In the data rows, 128 means zero.
Here are some numbered points:
[100 114 106 143 201 110  90 134  95 140 104 232  36 123 146] 0
[117 187 128 116 103 120 141 123  56  85  97 102  78 121  95] 1
[141  83 121 163 100 194 135 143 134 144 179  64 153 101 167] 2
[ 93 128 141 127 110 153 124 162 131 135 143 138 152 151 119] 3
[122 107 118 137 192  99 115 114 137 136 109 152 126 116 121] 4
[144 136 124 106 125 159 125 143 139 127 160 127 146 130 143] 5
[107 124 148 189  73 217  97 167  82 116 181 123 147  53 138] 6
[ 95  86 129 127 122 177 139 157 104 127 159 176 157 139 154] 7
[119 167 154 131  88 136 109 154 132 110 225 123 155 136 131] 8
[127  85 137 156 147 174 132 141 137 125 168  78 151  96 163] 9
[135 179 123 113 129  92 122 104 115 124 127 145 102 151 110] 10
[163 145 132 108 124 130 123 120 151 145 119 132 129 130 126] 11
[150 112 128 121 149 151 127 133 170 159 123 136 122 146 151] 12
[119 123 115 185  94 160 159 120  93 125  97 101 115 112 125] 13
[142 216 122 174 110 118 103 143 102  77 182 185 151 118  66] 14
[118 126 150 169  63 187 113 152  87 108 173 129 143 127 134] 15
[156 115 112  71 171  44 155  71 180 117  90 154 100 181 144] 16
[127 146 143 113 127 123 122 140 140 136 170 113 166 153 131] 17
[127 168 136 115 166  96 141 133 170 146 146 141 134 170 126] 18
[135 137 137 124 115 126 125 120 121 120 122 151 135 118 133] 19
[ 88 138  93 158 131 161 163 134 160 138 190 140 171 177 161] 20
[176 121 121 127 146 133 114 112 132 146 110  84 102 104 129] 21
[117 115 115 113 136 109 161 100 116 120 120 132 120 162 147] 22
[102 156 109 107 174  85  98 160 121 114 127 124  87 128  75] 23
[140 128 107 122 117 162 148 132 141 151 130 128 126 141 144] 24
[110 111 117 118 129 112 160  96 112 133 108 134 115 155 157] 25
[141 174  96 149 130  81 106 114 153 126 120 190  47 140 101] 26
[160 198 105  86 175  62 212  50 111 123  40 242  20 255 134] 27
[130 190  89 158 132  94 120  95  99  90 144 211 148 130  95] 28
[111 147 130 116 135 128 131 127 137 167  98 116  86 121 125] 29
[107 135 174 137 155  78  78 133 105  81 130 158 116 103  92] 30
[120 145  76 162  51  62 128 134 151  82  96 183  85 178  60] 31
[ 57  68 103 141 192 118 136 150 168 181  94  73 133  80 133] 32
[131 168 135 118 114 120 143 114  91 105 119 168 115 170 114] 33
[122 122  46 162 121 113  93 139 148 105 132 213 107  48  95] 34
[  0 108 129   0 255   0 128  90 178 144   0 255   0 182  90] 35
[110 104 101 167 132  79 106 134 213 145 118  64  86  76 133] 36
[206 168 135  91 114 138 119 107 176 169 100 157 125 130 124] 37
[131 156 110 142 126 120 122 111 116 114 134 165 140 124 113] 38
[164 164 136 116 137 142 117 122 121 148 119 155  97 136 128] 39
[113 116 112 128 130 135 165 115 125 123 129 108 119 141 141] 40
[144 132  74 139 165 135 155 124 153 132 141 111 105 150 131] 41
[161 109 104  86 180 108 206  68 145 149  75  98 127 174 156] 42
[112 110 131 144 112 178 123 165 131 155 121  96 165 111 126] 43
[117  89 115 122 168 136 158 104 143 162  88 186 141 158 142] 44
[ 74  97 139 129 102 130 123 169 111 117 129 101 151 113 122] 45
[170 221 143  41 110  74 167 120 170 106 130 110  74 214  94] 46
[ 82 138 131 122 109 163 124 180 144 144 154 137 156 151 110] 47
[108 167 161 136  78 152 110 159 116  94 245 128 169 136 131] 48
[ 69  22 144 208 127 230 196 168  76 103 213   5 247 108 189] 49
[156 110 120 173 156 153 118 115 117 141 118 109 118 104 133] 50
[151 129 141 132 130 140 115 119 140 138 143 137 140 106 136] 51
[108 145 106 136 104 116 137 113  79 114  94 193  92 151 111] 52
[141 129 121  98 201  75 148  94 176 148 107 119 163 143 126] 53
[122 128 122 124  87 138 160 126 122 105 133 121 137 151 132] 54
[114  91 103 175 131 130 113 145 117 138 137  92 133  68 117] 55
[122 157 146 164  66 173  75 169  43  91 139 148 114 118  95] 56
[103 109 127 130  81 157 189 121 115 113 114  85 154 110 142] 57
[111 115 146 147 121 152 104 142  99 123 130 124 113  91 141] 58
[ 87  93 119 185 145 180 123 137  71 111 199 113 123  95 168] 59
[101 127 153 162 114 152  89 170 107 144 183 153 181 132 118] 60
[119 137 139 177 103 185  92 155  98 135 158 144 106  84 128] 61
[169 105 152  93 146  92  85 112 161 115 139 128 160 104 133] 62
[ 58  23 119  90 160  58  77  86  54 109  20 112   0  16 156] 63
[113 145 128  90 110 192 182 130 105 142 139 102 138 110 145] 64
[151 140  95  97 112 148 147 145 129 120  96 163  91 152 137] 65
[139 122 130  47  60 176 135 136 106 129 131 190 152 192 141] 66
[182 128  94 127  96 154  95 140 133 120 122 155 127  98 110] 67
[135 133 122  92 124 130 148 124  94  73 140 170 163 167 117] 68
[125 129 132 151  83 154 117 139 110 134 134 128 143 131 131] 69
[130 152 143 133  94 121  98 140 124 124 131 166 135 129 102] 70
[167 179 149 134  91 125 110 161 176 131 168 119 171 140  87] 71
[147 139 164 145  72 128  63 133  74  70  80 193  85  66 122] 72
[101 115 147 153  94 157 146 150 111  89 180  54 187  85 131] 73
[110 135 122 137 146 124 168 129 100 102 144  96 173 144 105] 74
[128 137 108  64 147 135 172 118  72  39 144 189 195 191 117] 75
[ 93 159  86 169 102 189  74 180  91 149 111  99  33  38 100] 76
[144 120 141 151 188  92  57 121 185 166 106 245 129 101 104] 77
[156 136 122  99 211 110 109 106 180 162 138 113 117 113 130] 78
[114 122 131 123 138  72 180  94 117 105 111  38 147 119 113] 79
[ 81 104 137 127  87 130 125 156 113 112 127 127 139 112 123] 80
[141 105 141 125 118 152 115 120 132 151 120 117 124 111 147] 81
[177 121 116 130 144 141 118 114 138 155 114  91 106 107 132] 82
[115 132 113 191 100 158 146 125  98 127 103 112 112 106 124] 83
[134 140 140 144 117 132 114 138 114 133 137 150 134 144 120] 84
[105 131 112 133 144  54 117 111 144 108  93 156 105 117  96] 85
[132 138 134 165 166 120 142 118 107 115 167 107 146 153 131] 86
[127 116 148 145 104 203 169 103 176 191 111 174 128 142 191] 87
[ 98 144 141 136  63 134 140 129  89 116 111 118  94 124 112] 88
[100 116 149  81 114 106 127 130  80  97  84 145  97 181 123] 89
[202 105 118 116 163 133 104 113 134 154  99  50  99 105 134] 90
[123 142 152 165  62 171  76 170  47  90 130 151 116 115 100] 91
[146 117 169 181 133 140  44 176  70  51 152 228 142  62 124] 92
[ 99 102 142 119 150 110 107 163 145  74 158 171 175 140 119] 93
[128 128 132 131 109 156 150 114 161 160 120 161 133 136 161] 94
[112 117 119 146 111 144 128 132 119 124 128 132 134 108 137] 95
Which three points above are nearest to each new point by angle? Their numbers follow each, nearest first.
[137 174 180 125  61 142  88 155 100 125 132 176 142 144  92] 70 84 56
[100 120 109 139 133  73 121 119 132 102 105 153 111 113 102] 85 31 35
[149 113 110  83 166 101 199  69 136 147  74  89 130 177 151] 42 22 25
[152 142 138 127  99 127  92 118  96 132  97 162 103  99 119] 72 19 70
[ 88  72 135 138 122 196 138 167  84 122 160 183 163 129 155] 7 59 60
[142  93 108 131 157 113 120 133 136 119 114 148 145 130 122] 4 44 77
[143  99 143 138 202  75  72 124 127 123 132 139 130 102 117] 4 30 77
[ 99 126 116 149 161 113 181 129  88  98 144  83 199 151  91] 74 86 79
[124 125 121 129  81 142 157 129 129 111 132 116 130 144 137] 54 57 88
[ 94 111 147  70  97 104 191 123 179 130 155   0 163 174 144] 79 40 57
[162 109 137 123 153 141 158 102 132 151 117  84 150 136 164] 42 90 82
[158 138 114 105 226 103  99 105 184 172 133 133 110 116 126] 78 53 4
[103 108 129 147 129 150 124 145 106 115 137 154 156 115 128] 7 95 60
[101 102 137 157 123 192 112 182 133 167 129  89 181 110 131] 43 2 49
[133 148 113  74 168 106 160 106 121 155  67 163  82 178 115] 27 35 16
[120 101 124 100 131  86 101  94 115 134  76 136  82  83 142] 63 85 35
[ 96 104 127 132  74 159 193 120 108 101 117  90 158 117 145] 57 54 49
[155 154 154 123  67 119 108 132 124 110 115 161 154 149 109] 70 19 84
[185 215 156  99 153  50 111  84 116 161  74 160  80 174 102] 10 27 39
[142 122 142 104 127  92 132 120 131  83 118  68 149 155 103] 79 74 46
[204 158 122  65 148  24  93  67 193 104  89 157 129 158 102] 16 53 62
[102 133 113 150 134 156 152 142 148 143 178 132 152 160 142] 20 47 3
[156 171 123 125 135 100  96 126 165 124 168 158  97 129 117] 26 10 18
[122 137 146 139  74 145 126 153 116  95 123  93 156  98 121] 73 80 6
[171 149 151 152 121 138  93 116 152 139 169 161 149  93 133] 51 71 92
[107 134 117 144 125 154 145 142 144 142 167 126 144 151 140] 20 47 3
[102  63 104 130 149  79 148 118 141  93 140  62 142 119 154] 79 32 40
[143  84 136 150 154 179 131 140 142 138 157  71 145  90 172] 9 2 49
[ 82  89 144 136  81 108 105 143 118  90 111 135 122  90 118] 80 45 72
[146 176 114 101 141  66 123 103 119 111 102 170 101 130  99] 10 85 26
[203 119  88 129  70 174  83 156 133 129 124 142 123  75 101] 67 34 61
[103 142 176 145 140  80  63 142  99  70 147 141 129  88  90] 30 92 72
[122 137  95 162  60  79 125 126 136  85 104 197  93 166  71] 31 52 26
[128 222 125 183  98 128 102 151  98  76 189 166 160 122  58] 14 38 28
[140 170 125 118 124  91 120 106 112 116 124 135  98 137 112] 10 26 33
[130 116 135 127  95 108 156 124 133 127  98  73 118 149 123] 79 57 40
[103 107 136 115 144 121 114 155 144  80 165 153 176 145 125] 93 75 68
[118 129 136 132  63  76 166 133 136 118  85  48 112 155 111] 79 88 54
[115 126 150 170  60 193 113 162  86 108 181 122 145 128 142] 15 69 6
[103 100 153 153 131 161 102 139  88 124 133 123 115  73 153] 58 6 59
[171 128 105 132  98 154  94 143 128 122 133 137 122  94 110] 67 61 34
[ 96 117 122 154 137 165 130 136  93 117 179 119 125 110 151] 59 6 49
[ 93  62 144 183 131 195 179 144  99 115 186  50 207 120 172] 49 9 73
[144 156 119 124 137  98 109 124 162 126 154 158 100 129 121] 26 10 18
[  0 116  44 174 164   0  62  54 164   0   0 255  24  51   0] 85 34 35
[142 110  82 113 120 154 157 121 163 160 122 131 133 123 148] 24 94 12
[157 136 141 149 131 119 111 113 143 134 157 146 148 107 132] 51 62 77
[ 92 120 130  94 157 105 164 122 129 129 125 130 138 161 132] 22 25 35
[115 117 144 142 108 150 143 142 118 105 156  70 173  99 134] 73 49 9
[135 120 146 119  99 150 108 126 136 134 133 144 123 122 145] 81 51 87
[ 67 138 113 101 159  86 166 116 109 131 104 151  90 161 119] 35 22 27
[129 145 156 102 138 115 117 155 158 135 202  95 203 180 135] 17 8 48
[102 108 115  89 144 101 166 109 139 115 136 131 151 137 141] 22 25 53
[117 101 114 131 215  89 123 105 134 141  98 160 111  99 109] 4 35 0
[153 126 138 146 142 162  93 144 148 158 149 127 128  94 127] 51 61 81
[144 151 117 113 145 108 165  99 126 124  93 166  90 176 133] 27 16 22
[182 228 153  34 108  85 151 127 165 101 136 111  82 218  89] 46 10 18
[152  93 119 115 152 130 174  87 138 144 108  70 124 145 180] 42 40 25
[154  74 142 146 255  22  35 104 121 114 110 166 109  86 113] 4 30 77
[131 126 109 121 115 147 146 134 136 139 123 130 129 134 135] 24 94 65
[115 105 127 112 134  98 108 113 110 125  97 124  94  97 136] 63 85 35
[156 111 131 121 157 140 155 107 141 154 116  88 146 136 157] 42 90 82
[128 131 103 149  74  89 129 129 137  97 110 168 114 161  91] 31 52 26
[139 139 145 119 154 116  96 127 131 137 132 162 127 123 128] 77 30 0
[152 164 184  73 227  97  20 137 156 155 173 241 131 121 149] 77 62 78
[122 123 103 148 121 139 119 140 135 126 135 150 127  97 121] 34 95 61
[161 175 102 105 159  80 212  61 115 110  64 218  47 252 137] 27 33 22
[162 176 141 110 138  79 116  99 122 144  94 146  98 146 106] 10 27 39
[ 90 116 154  74 120  99 135 131  84  89  91 147 108 189 129] 89 33 22
[115  93 108 110 168 108 133 135 174 138 116 100 139 115 131] 32 53 36
[114 118 111 142 182 121 104 132  96 138 108 198  60 128 142] 0 4 35
[149 128 144 123 140 131 172  93 137 143 106  88 150 124 147] 42 79 53
[167 189 131 114 150 140 113 120  79 138 113 144  60 145 120] 39 10 1
[152 113 166 160 145 149  52 170  74  71 149 241 148  75 131] 92 72 91
[150 112 103 156 123 253 100 154  91 157 147 228 105  78 163] 61 6 7
[137 130 134 116 132 110 131 124 131 111 118  98 134 145 111] 79 46 74
[149 104 135 131 197  74  87 113 115 118 112 156 117 106 121] 4 30 77
[159 175 102  78 163  97 131 112 164 151  89 220  82 170 128] 27 26 16
[139 157 105 106 160  92 182  82 114 113  80 200  56 205 136] 27 22 16
[123  76 126  86 132 107  99  85  39 140   0 184  75 103 128] 63 89 52
[136 136 124 141 127 140 106 110 111 143  99 185  88 112 136] 0 52 39
[ 61 175 150 169  85 114 107 129 126 117 161 239 141 135 100] 70 14 28
[146  88 133 130 241  63  73 112 121 127 103 132 104 102 117] 4 78 77
[133 123  49 174 120 131  98 153 171 129 150 202 118  49 102] 34 67 77
[137 128 136 136 160 111  96 128 164 150 115 182 128 117 111] 77 4 0
[123 129 123 113 110 165 156 125 109 136 128 132 131 114 139] 64 57 24
[148 103 123 117 136 125 167  88 136 136 107  94 116 144 168] 42 25 40
[166 173 146  37 147  84 159  99 178 148 100  98 128 188 111] 46 16 53
[147 122  67 148 180 122 160 123 168 139 145  97  95 147 127] 41 78 42
[111 102 114 151 101 155 130 139 116 122 127 124 134  98 141] 95 6 58
[150 206  91 107 149  83  92  99 179 198 124 255  47 195 115] 26 39 27
[130 104 102 111 153 121 158 129 157 115 134  48 156  96 118] 79 32 9
[ 92  95  95 136 133 141 214 104 114 111 124  73 106 152 155] 40 57 22
[137 149 135 159 159 129 140 125 109 122 172  98 136 133 128] 86 74 59
[125 147 110  84 157 113 165 113 119 151  62 154  77 173 114] 27 35 65
[147  89 126 148 112 206 138 144 137 156 180  58 155 107 170] 2 9 49
